In the data rows, zero lies at 4.5, halfway between 4 and 5.
Some points, one per row:
[5 6 5 0 5 0 9 1 7 7 0 6 3 9 7 6 6 8 4 1 0 5 8 6]
[3 4 6 8 5 8 2 6 3 3 8 3 3 2 4 4 5 5 5 7 8 2 3 4]
[3 4 3 3 4 1 6 6 5 6 5 3 5 6 4 4 6 6 5 5 5 7 7 5]
[4 5 5 7 4 5 2 5 3 4 7 6 6 3 4 5 3 4 4 6 5 5 3 4]
[4 6 4 3 5 5 7 5 4 6 4 4 5 3 5 3 4 5 3 5 5 4 5 2]
[5 5 3 4 5 4 8 7 6 5 4 5 3 5 5 3 6 4 4 5 5 3 4 7]
[3 7 4 6 4 6 4 5 4 5 8 3 6 1 3 3 4 4 4 6 7 5 4 0]
[1 4 4 7 4 8 4 6 2 3 9 4 7 3 5 3 2 4 4 5 5 4 5 4]
[6 3 3 0 5 0 8 3 8 7 0 6 5 8 5 7 7 6 6 2 2 6 4 6]
[4 6 9 9 5 9 0 6 0 3 9 4 4 0 3 3 2 3 3 9 7 3 2 1]
[7 2 7 0 4 1 9 3 7 7 0 5 6 9 6 5 6 5 7 1 0 7 6 8]
[7 4 4 0 4 1 9 0 9 6 0 5 5 9 7 5 7 6 8 1 0 6 6 9]
[5 6 5 1 7 2 9 5 6 6 0 4 3 6 6 5 6 7 6 4 5 5 6 7]
[5 6 6 5 5 5 2 5 4 2 9 4 3 4 3 4 5 5 3 7 5 5 5 3]
[5 3 2 3 4 6 4 4 5 4 1 4 5 8 6 5 4 6 4 3 2 7 6 7]
[6 6 4 2 3 2 6 1 7 7 1 5 4 6 6 5 6 7 5 2 3 5 5 7]
[5 4 3 0 6 0 9 4 7 7 0 4 4 9 6 3 6 5 5 0 1 5 9 5]
[5 4 2 4 5 4 5 7 7 5 5 4 4 3 4 5 6 3 2 7 4 4 4 5]
[5 8 6 2 4 1 7 5 4 4 0 5 5 4 5 5 4 3 2 5 3 3 5 4]
[5 4 5 2 4 1 5 4 6 4 1 4 6 7 5 5 4 3 4 3 2 6 6 7]
[8 2 5 0 3 1 9 4 9 8 0 5 4 8 7 1 6 4 5 1 0 5 6 8]
[6 4 3 0 4 0 9 0 9 8 0 7 6 9 5 7 6 4 6 0 0 5 5 6]
[7 2 4 0 6 1 9 3 8 7 0 4 3 9 6 6 7 7 8 0 1 6 6 7]
[4 5 2 6 4 6 2 7 4 3 9 4 4 1 3 4 5 3 1 9 6 4 2 3]
[3 5 2 6 7 6 4 6 3 4 5 5 5 3 4 6 3 4 4 5 7 3 4 2]
[5 5 5 0 4 0 7 3 7 5 0 4 6 9 6 6 4 6 4 2 1 7 6 7]
[2 7 5 9 2 9 0 5 0 3 9 3 4 0 5 6 0 5 3 6 9 4 2 2]
[6 3 4 1 6 3 8 5 6 5 0 4 3 7 5 5 6 4 4 2 2 4 6 6]
[6 3 6 3 4 4 8 4 5 4 2 4 6 6 4 4 5 4 5 4 2 6 4 7]
[3 4 3 2 5 4 7 3 6 6 4 3 4 5 4 3 8 7 5 5 3 3 7 4]
[4 4 5 3 5 4 9 3 5 6 1 5 7 8 6 5 4 5 6 3 2 5 5 7]
[4 3 7 9 7 9 0 6 2 3 9 5 5 0 1 4 5 2 2 9 6 1 1 3]
Here are 12 more points, each followed by its number:
[4 5 4 8 4 6 1 4 1 4 9 7 7 0 3 4 3 1 4 6 6 5 3 1] 0
[8 5 4 0 6 0 9 3 7 8 0 6 7 9 7 6 6 5 5 2 0 7 7 9] 1
[4 3 6 5 6 6 4 3 8 5 2 2 4 6 6 6 5 6 6 2 6 4 2 7] 2
[7 3 7 3 6 3 8 4 5 5 0 5 5 7 4 6 6 5 8 3 5 6 4 5] 3
[4 5 6 6 6 7 3 3 4 3 9 3 6 1 3 5 5 3 3 8 5 3 4 4] 4
[5 4 4 0 5 1 9 3 7 5 0 4 6 9 6 4 5 3 4 2 0 4 7 6] 5
[7 1 4 0 4 1 7 3 5 8 0 5 6 7 4 4 6 7 8 0 1 5 7 6] 6
[1 7 5 8 4 7 0 6 1 3 9 5 5 1 4 2 1 3 2 8 6 3 5 3] 7
[3 3 5 6 3 7 0 5 3 4 9 5 4 1 3 5 3 5 3 6 5 2 3 2] 8
[8 2 3 0 6 1 9 3 6 7 0 6 6 9 5 8 7 7 6 3 0 6 6 9] 9
[4 2 6 1 5 2 9 6 5 7 0 6 4 9 7 2 5 8 8 0 2 5 8 5] 10
[4 5 4 8 4 6 0 4 4 4 8 4 3 1 3 3 4 5 4 5 7 1 3 3] 11
Which of these numbered points is nearest to each point below, ignoring the direction in which the first points spread most? Its number follows each.
[2 3 5 9 4 9 0 8 1 1 9 5 4 0 3 5 3 5 2 7 9 2 1 3] > 8
[5 5 4 5 4 6 6 4 5 4 9 4 6 2 3 4 6 2 4 6 4 4 5 2] > 4
[5 4 6 0 5 1 5 5 3 6 3 5 5 4 4 7 7 8 4 7 1 4 6 7] > 9
[7 1 3 1 5 3 8 4 5 7 0 6 6 8 5 6 5 6 7 2 1 7 5 7] > 9
[4 5 2 4 7 3 5 5 2 6 2 6 5 4 4 7 5 5 4 5 5 4 4 3] > 9
[6 3 6 6 4 5 2 3 4 3 5 6 6 3 4 4 4 3 6 3 6 5 3 5] > 0
[6 3 3 0 4 1 9 0 6 7 0 4 5 9 6 5 7 7 7 1 1 6 8 6] > 6
[5 2 3 6 4 8 2 5 3 4 8 4 5 2 3 6 3 5 4 5 6 5 3 5] > 9
[7 4 5 0 5 0 8 3 7 4 0 6 6 9 7 5 5 5 5 2 0 8 7 8] > 1
[4 6 6 5 7 6 3 5 5 5 5 3 6 4 7 5 2 6 6 4 9 6 4 3] > 2
[5 5 4 3 2 4 7 2 8 3 2 3 5 7 6 6 6 6 5 4 3 6 4 7] > 4
[3 5 5 7 4 6 1 4 4 3 8 4 6 3 6 4 2 3 3 5 5 5 4 4] > 7
[5 6 3 9 4 8 0 5 3 4 9 4 3 0 3 4 5 2 3 7 8 4 2 1] > 11
[2 6 5 9 2 7 0 6 1 2 9 4 3 2 5 5 1 3 3 5 8 5 3 3] > 7
[5 3 4 0 5 0 6 1 7 5 0 6 6 9 7 5 4 5 6 2 0 6 7 7] > 7
[6 4 8 5 5 6 7 4 4 5 1 4 5 5 4 4 4 3 6 4 4 3 3 4] > 3
[3 5 2 0 5 0 9 5 9 8 0 5 5 9 7 4 5 8 5 1 3 7 7 6] > 7
[3 7 5 6 4 7 3 5 5 1 9 4 3 1 4 3 5 4 2 9 6 2 3 4] > 4
[4 4 3 6 5 5 3 4 5 2 8 5 4 4 4 4 5 2 4 7 5 5 4 5] > 4
[5 5 6 0 7 0 9 4 8 7 0 5 5 7 5 3 6 3 5 5 1 4 6 6] > 5
[4 6 4 7 4 6 0 5 3 4 9 5 3 1 2 4 4 4 3 6 7 2 4 2] > 11
